(in the rows, 128 means zero)
Each path below is one point turned by a fixed rotation once a step. After each direction that follows a path, write how fast that rotation turns it, in deg/step (0 if it stays still).
Each turn is a multiple of 5 degrees from 10 to 175, or 0.
Each row of a path follows its step; steps can be skipped.
Rotation 1:
step 0: 113  123  142  131  156  93  124  124  136  115  165  122  145  122  170  156  109  122  107  137  152  115  134  135  104  144  120  122  123  139  120  117  127  97
step 1: 158  172  141  143  85  158  120  129  140  131  146  126  134  120  145  125  133  98  110  147  141  126  138  119  140  118  127  108  141  137  107  118  107  138
step 2: 137  113  114  125  115  120  101  105  129  150  113  103  121  139  151  100  110  132  156  128  142  105  127  116  159  133  115  129  111  157  159  148  123  143
step 3: 129  130  121  133  127  137  135  100  127  115  109  127  142  150  95  173  99  120  144  110  110  107  127  105  145  133  130  163  128  109  125  109  111  116
step 4: 103  134  128  95  118  110  141  123  107  128  140  118  161  90  115  129  143  102  136  140  102  131  150  158  134  140  135  124  120  121  147  140  131  100
step 5: 125  120  120  128  106  129  152  135  132  135  149  169  108  126  122  116  124  128  103  138  124  115  121  118  128  167  118  115  162  164  136  99  143  113
step 6: 120  142  146  129  117  138  104  122  107  137  112  143  127  141  145  125  147  115  100  94  150  123  150  96  119  139  153  124  118  118  157  140  152  157
step 7: 108  108  130  116  153  146  138  118  128  144  135  114  110  147  133  150  127  102  145  105  137  144  120  117  131  138  144  126  93  166  90  135  103  126
step 8: 107  149  144  154  115  127  116  120  135  109  154  132  140  120  144  166  128  130  143  132  133  143  132  161  137  97  131  168  133  155  141  121  135  118
step 9: 122  144  127  134  136  122  111  117  129  142  139  129  142  133  159  106  107  107  107  126  107  109  129  126  117  115  95  103  164  133  135  142  93  93
Speeds:
128  132  121  127  133  123  127  121  129  130  124  125  116  128  131  132  121  124  129  116  134  126  138  136  122  137  131  128  136  114  123  128  125  129 : 110
138  133  123  135  135  128  127  121  133  127  130  121  130  123  137  124  132  128  135  133  131  115  132  125  132  115  124  131  126  127  127  120  118  125 : 45
127  133  119  142  130  128  124  137  123  131  131  123  124  137  136  136  131  131  127  126  117  135  132  130  117  123  122  124  124  134  127  131  129  128 : 35
129  122  140  134  131  128  125  126  119  140  129  135  128  125  132  132  132  130  132  133  121  128  127  136  132  132  125  139  130  120  122  130  128  114 : 80
132  123  133  129  125  136  116  127  130  138  118  132  120  129  129  119  120  135  125  124  121  124  131  125  125  123  136  120  131  130  138  123  126  126 : 95
Rotation 2:
step 0: 104  125  109  167  126  138  151  142  143  128  136  128  122  151  123  132  125  119  138  147  136  131  119  126  152  110  102  122  126  97  122  127  139  114
step 1: 150  123  122  138  129  127  129  131  128  146  139  143  129  135  109  103  110  99  158  116  121  93  127  108  139  108  118  124  146  120  140  130  108  121
step 2: 127  97  127  135  130  121  129  140  140  135  118  129  144  145  147  101  124  154  137  124  137  112  126  143  135  117  146  115  144  114  101  132  91  133
step 3: 147  116  144  140  102  125  121  130  143  131  123  125  116  118  136  130  151  161  137  119  129  115  134  117  156  106  155  152  138  131  149  119  123  111
step 4: 128  123  121  135  101  117  161  134  141  100  134  123  145  127  143  107  121  138  135  120  148  139  116  144  146  120  123  115  104  130  149  117  141  99
step 5: 130  128  131  148  119  140  151  154  118  137  132  117  107  123  104  110  129  103  123  134  124  127  134  131  122  107  132  115  123  110  144  85  118  108
step 6: 147  97  131  135  132  139  149  127  136  141  155  119  116  151  126  113  124  130  134  102  109  113  109  150  120  136  103  119  142  125  108  122  120  108
step 7: 118  109  141  126  108  122  105  133  135  152  130  140  127  153  105  125  125  135  124  126  146  109  118  131  162  129  133  145  138  120  105  95  124  124
step 8: 143  125  106  118  115  129  102  116  143  120  148  137  142  107  136  119  145  138  131  114  136  104  116  141  158  138  144  104  131  115  139  122  123  102
step 9: 113  152  120  139  112  125  131  156  138  137  141  110  120  141  141  103  134  151  110  113  144  131  145  126  137  114  142  97  134  109  144  114  143  135
Speeds:
128  133  129  128  132  128  128  123  127  122  116  118  134  134  138  124  127  129  140  130  133  127  134  125  127  115  128  132  137  128  135  133  122  126 : 40
136  127  132  126  117  130  134  130  134  121  129  125  135  141  131  127  122  125  121  127  130  123  138  134  130  134  125  119  125  134  126  139  129  134 : 155
124  116  126  123  128  130  126  120  126  129  120  122  135  125  122  130  129  118  121  133  129  123  123  135  125  119  142  121  120  122  129  130  127  129 : 125
131  138  127  134  127  125  122  120  128  131  125  121  139  124  123  135  129  129  125  134  126  136  124  127  116  136  123  135  123  132  129  132  121  140 : 0
127  129  129  129  134  128  140  127  126  132  139  122  139  123  138  125  133  121  118  136  132  123  129  117  134  132  127  130  129  124  133  124  133  128 : 80
124  123  132  137  126  129  128  124  127  128  135  123  130  140  125  134  133  131  131  118  127  127  118  119  126  121  131  131  128  132  130  133  144  133 : 115
112  128  124  134  132  118  131  134  134  128  125  130  127  140  130  128  133  127  128  133  129  131  134  135  131  129  131  130  125  128  126  116  127  140 : 160
Rotation 3:
step 0: 136  137  152  103  124  138  140  141  136  110  127  148  130  118  159  170  120  125  169  145  118  123  115  149  123  133  145  129  114  141  127  156  150  155
step 1: 113  97  133  117  121  96  126  157  119  102  134  135  134  121  116  142  109  121  145  130  137  163  117  118  96  140  138  106  113  120  161  123  145  154
step 2: 127  86  150  141  106  114  108  145  140  122  142  134  110  129  117  138  135  133  122  140  162  126  113  101  106  151  75  128  137  139  120  136  119  130
step 3: 142  124  136  110  115  113  130  116  157  119  121  139  123  142  160  141  148  112  135  140  108  131  117  110  120  108  94  96  136  112  85  143  105  128
step 4: 129  83  117  117  141  117  141  117  149  129  126  136  147  158  114  128  110  94  111  127  115  145  122  121  135  107  151  124  149  84  122  122  106  136
step 5: 126  116  149  141  116  137  127  120  153  129  148  134  116  139  128  112  120  89  91  140  143  125  127  134  143  159  157  165  155  134  127  142  108  116
step 6: 140  147  125  88  88  134  131  127  144  138  158  123  139  110  154  136  163  104  133  120  119  142  139  144  129  147  156  135  125  136  121  139  117  106
step 7: 136  101  96  98  118  143  133  145  128  124  144  156  140  120  111  178  128  130  132  108  131  133  128  153  139  122  145  151  99  123  146  129  127  142
step 8: 129  138  151  127  141  121  115  169  119  92  139  160  109  116  132  159  111  134  106  146  129  138  105  142  129  149  127  142  121  151  136  133  122  152
step 9: 126  124  180  99  132  108  124  177  131  118  143  122  143  113  119  140  148  136  145  139  123  143  120  119  98  132  121  98  139  134  115  126  130  116
Speeds:
133  131  113  132  132  129  132  133  134  133  128  121  121  126  128  127  125  126  129  127  134  133  135  139  130  129  138  129  133  128  124  136  115  121 : 45
126  123  130  127  125  126  138  126  128  117  117  114  127  135  135  126  129  136  135  130  141  133  119  125  127  129  123  130  129  122  130  132  126  129 : 40
118  127  136  129  143  132  131  127  124  130  129  134  130  138  126  119  136  123  133  123  124  128  119  133  125  122  128  131  136  128  121  128  120  124 : 60
141  126  132  127  135  126  130  122  119  116  121  133  124  128  126  129  118  124  126  123  127  135  132  130  127  124  136  129  140  131  132  128  130  139 : 100
132  124  134  142  126  128  124  128  135  122  124  132  129  137  125  134  127  128  131  122  130  108  131  135  133  132  125  133  126  132  132  134  125  127 : 135
116  122  126  132  128  127  124  122  120  124  131  133  131  120  137  137  121  137  129  122  123  133  130  128  120  130  128  132  129  128  130  139  126  116 : 55
Rotation 4:
step 0: 109  133  109  126  122  140  107  144  134  122  126  109  157  146  141  121  130  122  139  139  118  129  125  110  88  116  111  158  123  148  126  121  119  163
step 1: 115  129  98  102  114  136  118  148  155  127  123  96  132  133  118  106  148  136  151  140  133  158  120  141  102  132  132  123  133  143  130  142  129  149
step 2: 116  134  107  119  146  106  136  136  141  131  105  112  148  127  124  113  115  126  141  142  104  140  128  169  109  119  143  123  124  158  115  142  98  133
step 3: 115  126  117  130  129  134  114  137  128  115  109  134  164  124  141  106  137  117  130  129  120  131  129  147  104  134  114  140  86  147  142  146  86  130
step 4: 105  134  106  118  102  129  113  122  146  112  112  116  146  134  126  124  135  151  140  110  117  156  137  135  97  159  126  145  89  131  123  127  133  127
step 5: 97  159  113  82  131  94  139  130  143  135  127  119  139  147  126  121  140  143  118  121  122  133  143  156  108  131  130  139  112  121  119  135  116  133
step 6: 111  138  93  109  123  123  161  143  128  119  126  117  146  121  156  118  124  112  122  125  112  127  153  150  121  122  123  113  96  120  152  144  115  129
step 7: 123  111  116  117  124  109  144  119  134  119  118  109  151  130  133  123  111  137  115  126  127  158  151  130  126  152  89  121  93  143  150  115  121  126
step 8: 115  146  135  124  117  113  133  129  140  120  116  114  136  134  100  134  132  136  89  137  116  149  153  148  108  125  88  135  106  112  127  133  134  141
step 9: 119  154  125  101  129  136  133  141  139  141  127  113  127  124  136  139  95  122  128  120  128  132  166  138  105  99  100  135  102  119  133  147  141  145
Speeds:
140  124  127  131  134  129  139  121  128  124  118  133  134  135  120  122  122  128  128  134  129  122  123  131  130  131  133  121  121  130  140  128  127  133 : 85
115  126  123  130  127  135  120  128  122  125  136  130  130  137  131  136  121  120  128  129  129  123  124  121  128  123  126  119  118  137  136  130  126  120 : 110
121  127  124  130  127  127  117  130  129  134  115  135  126  125  123  125  125  119  141  134  131  131  120  136  135  122  123  133  130  129  128  126  134  134 : 35
125  125  116  127  134  124  132  131  129  134  130  115  128  139  140  120  135  123  126  131  128  125  122  127  132  129  131  126  130  120  128  117  137  130 : 70
120  128  133  124  131  123  132  123  123  125  134  121  129  117  118  128  119  123  129  124  130  127  129  130  128  128  121  129  126  111  138  121  131  125 : 25
127  120  132  142  131  127  127  131  129  128  124  121  125  118  136  130  127  124  118  129  128  128  125  139  134  138  123  129  125  137  130  123  120  123 : 85
Rotation 5:
step 0: 106  115  140  131  109  124  146  133  101  123  110  96  120  119  132  156  135  119  143  158  147  104  128  122  133  132  130  136  114  118  137  160  122  147
step 1: 155  129  143  122  137  139  119  137  120  116  141  165  134  137  119  125  118  133  123  123  123  165  128  96  121  123  140  145  146  162  133  114  104  122
step 2: 114  157  127  141  148  122  131  109  155  139  104  87  132  127  107  108  122  120  141  120  133  125  128  134  118  116  114  86  124  118  133  137  140  130
step 3: 117  122  105  130  140  136  113  133  112  106  136  165  133  124  147  131  138  125  104  135  151  120  135  132  152  161  149  142  132  100  114  112  143  119
step 4: 138  137  124  103  111  122  122  127  116  151  132  114  124  120  122  145  117  137  136  123  78  110  103  148  142  112  108  127  118  152  143  119  124  147
step 5: 114  103  141  124  105  128  155  134  149  105  143  129  110  148  136  110  148  153  119  115  165  136  140  129  104  130  125  133  128  131  133  148  123  111
step 6: 147  119  127  158  136  116  110  131  106  159  101  127  135  117  133  145  124  100  120  124  114  135  126  106  104  100  141  130  140  114  111  121  138  140
step 7: 120  139  135  124  140  127  129  105  147  105  141  122  144  141  114  122  120  132  170  154  122  134  153  145  152  144  116  149  127  124  114  126  108  109
step 8: 139  139  127  114  119  164  129  147  134  137  125  132  123  96  154  114  114  116  112  134  141  117  109  113  126  146  149  99  118  145  133  145  143  154
step 9: 119  130  116  135  146  109  151  125  100  134  138  132  137  154  93  147  135  131  103  118  131  137  118  130  139  130  106  131  125  118  166  120  105  110
Speeds:
125  122  129  120  136  120  128  124  129  122  134  122  127  131  128  128  129  118  131  125  120  127  136  126  117  134  138  119  139  125  130  121  129  131 : 85
123  125  116  134  120  132  133  128  134  143  128  123  123  132  125  122  133  124  127  128  140  128  124  122  122  140  128  121  127  127  127  122  128  129 : 120
125  129  118  133  136  121  120  129  132  134  122  122  129  130  137  124  133  130  124  133  128  141  138  131  136  121  127  125  137  129  123  131  131  123 : 90
127  125  122  126  123  129  124  124  128  123  134  121  130  121  131  138  116  126  125  137  127  128  132  134  133  142  121  129  125  131  116  126  134  133 : 90
120  125  134  124  132  130  132  119  130  131  121  131  117  129  136  129  119  139  127  126  133  124  133  124  129  133  139  128  128  123  125  141  133  131 : 140
Rotation 6:
step 0: 122  118  127  110  146  133  121  122  150  110  124  130  144  125  117  121  124  107  127  131  111  108  146  138  154  156  144  122  147  155  136  118  166  105
step 1: 143  146  135  136  131  125  150  128  119  104  138  115  96  101  115  137  115  121  125  151  103  106  131  104  117  108  131  148  123  121  134  145  153  131
step 2: 106  90  129  115  100  132  136  135  107  118  128  119  115  134  121  130  140  116  103  139  141  111  143  109  144  123  118  106  96  120  126  131  105  142
step 3: 118  117  136  116  135  136  119  141  147  137  118  113  129  145  103  117  122  150  132  150  127  147  184  132  143  144  126  137  139  131  120  118  135  101
step 4: 145  160  138  92  125  115  133  132  132  107  149  123  117  112  105  128  109  135  145  128  106  146  113  137  137  132  118  143  110  103  113  138  136  142
step 5: 107  122  142  113  102  128  149  128  130  127  144  130  143  155  145  127  120  104  107  113  123  130  118  105  155  133  127  116  124  105  166  145  124  122
step 6: 100  124  156  141  150  133  122  129  129  145  106  134  115  163  107  136  123  117  158  142  141  142  144  114  106  124  137  135  127  122  135  144  145  109
step 7: 152  124  133  113  131  145  83  132  113  96  138  143  138  141  115  142  129  129  139  146  107  140  105  131  119  130  131  117  106  109  106  120  132  137
step 8: 128  143  136  135  131  140  126  126  129  115  155  113  138  135  168  119  147  126  86  131  145  141  134  118  140  148  122  117  141  101  132  132  157  118
step 9: 107  147  129  134  130  129  124  114  141  156  125  123  114  124  88  135  157  112  134  141  151  132  122  131  124  122  102  129  126  133  146  141  166  145
Speeds:
126  137  131  122  123  135  115  133  129  130  128  121  123  126  129  135  131  128  122  121  127  124  137  137  120  130  126  123  133  120  121  121  120  124 : 80
123  134  126  122  125  132  134  125  133  130  132  127  125  128  120  135  119  124  135  115  130  130  118  126  131  129  145  126  134  133  132  126  126  121 : 65
129  125  120  125  123  132  130  117  129  135  131  129  133  135  138  127  118  119  124  137  121  127  131  123  128  139  123  123  134  131  125  121  125  120 : 140
111  124  131  125  140  140  128  122  128  134  123  132  131  128  122  130  131  133  131  122  125  130  135  130  129  128  117  127  130  138  131  125  130  129 : 115
132  132  126  119  125  137  133  120  131  119  127  127  125  129  127  131  128  117  138  135  138  129  125  135  122  123  119  132  122  131  126  130  120  137 : 140
